In the rows, zero is written as 128.
The rows below come in pairs that one turn or mirror swaps. Which row does each named row swap with?
The rows were stretched afterwards, more along some directions than others.
Q755: [138 151  94 134 143 103 122 121 133 127 106 120 134  72 114 125 113 149
 129]
Q831: [120 124 118  98 131 122 148 130 148 154  98 152 140 111 118 100 111 126
 137]
Q256: [109 153  99 111 174 110 180 115 153 122 139 155 156  74  61 144 116 127
 104]
Q944: [113 120  77 124 141 114 158 159 142 117 127 134 130 137  88 103 155 137
 126]
Q213: [119 153 115 134 150  92 124 130 123 138 117 128 122  83 112 143 116 144
 133]
Q812: [108 126 149 143 122 122 156 136 114 151 106 120 121 131 142 103 119 111
 100]
Q530: [118 126 106  98 133 111 153 142 149 139 102 161 150 120  95 100 115 136
 137]
Q970: [108 135 125 145 152 139 160 126 116 147 109 108 132 111 147 102 110 105
 111]
Q586: [122 157 124 120 170 116 167 116 150 138 139 135 153  65  88 153 106 121
 111]
Q91: [118 139 133  97 141 132 121 134 150 143 169 142 122 126  93 155 127 127
 141]
Q886: [100 140 145 113 143 133 124 112 139 131 153 145 122 133  94 150 130 123
 142]
Q895: [138 149 108 142 151 114 112 129 131 137 115 108 130  71 122 140 119 150
 140]
Q912: [116 128 147 144 134 130 147 148 109 145 112 120 122 111 140 101 126 121
  98]
Q787: [ 92 133 127  74 141  80 165 110 147 118 172 166 139 174 102 145  97 116
 115]
Q428: [ 87 143 120  75 149  87 168 103 139 111 169 160 145 172 103 134  85 113
 105]
Q383: [ 93 142 115  70 138  77 167 115 143 123 174 156 133 171  99 141  87 109
 113]
Q728: [ 88 131 119  73 141  80 173 108 144 117 168 174 143 169  96 133 100 117
 109]
Q254: [122 158 113 124 176 116 167 114 145 132 141 133 158  56  81 148 111 127
 108]
Q403: [141 145 105 133 155 114 111 131 134 139 120 110 133  66 115 129 128 152
 143]
Q135: [ 82 129 102  92 154  82 187  92 127 112 146 148 148 148  94 130  99 124
 131]
Q47: [123 138 104 142 160 115 159 106 122 125 109 139 146  69  69 138 121 134
 107]
Q322: [124 146  96 101 158 148 153 121 167 128 123 109 142  79 127 140 105 131
 132]
Q983: [112 122 119  99 126 118 148 132 147 145 103 160 140 138 108 110 109 128
 142]
Q4: [109 128 127 144 144 131 148 151 110 148 115 109 121 107 136 101 118 108
 107]
Q40: [114 128 116 109 137 121 152 116 132 145 108 161 147 120  98 111 113 130
 145]
Q556: [104 126 100  88 142 110 160 140 145 136 107 161 147 146  94 111 103 131
 136]
Q961: [ 95 139 134 146 140 122 166 124 104 142 109 125 135 107 133  93 123 109
 104]
Q814: [117 118  65 125 152 128 163 159 129 107 124 129 155 129  78  92 157 150
 114]
Q352: [122 158 118 113 159 115 169 121 144 145 142 134 145  76  86 149  98 112
 109]
Q341: [117 126 104 101 131 113 153 123 157 139 100 161 145 120 113 103 110 130
 138]
Q398: [121 157 118  86 146 134 149 128 171 144 137 111 135  89 136 138  82 112
 125]
Q347: [ 78 142 116  80 160  80 176  95 136 111 174 164 142 160  98 142  95 116
 110]
Q658: [120 157 110 119 166 114 176 120 151 131 141 152 152  60  69 148 122 129
 110]
Q631: [112 127  72 112 149 126 163 176 139 109 136 121 155 131  84  91 141 137
 119]
Q502: [117 120  89 115 155 130 172 177 145 121 127 120 152 117  87  94 147 146
 126]
Q757: [114 109  68 110 145 119 167 177 143 122 134 121 135 131  99  97 145 138
 129]
Q771: [138 145 116 137 147 107 116 128 121 141 115 119 131  74 128 130 117 148
 133]
Q842: [108 131 134 138 131 131 153 145 103 146 120 128 126 112 141 101 127 110
 101]
Q73: [139 145 109 148 157 116 110 117 129 136 120 122 134  72 116 136 127 151
 141]
Q971: [123 120  95 135 153 134 164 161 135 130 127 106 149 121  92 110 148 144
 128]

Q831 swaps with Q403
Q895 swaps with Q983
Q322 swaps with Q886

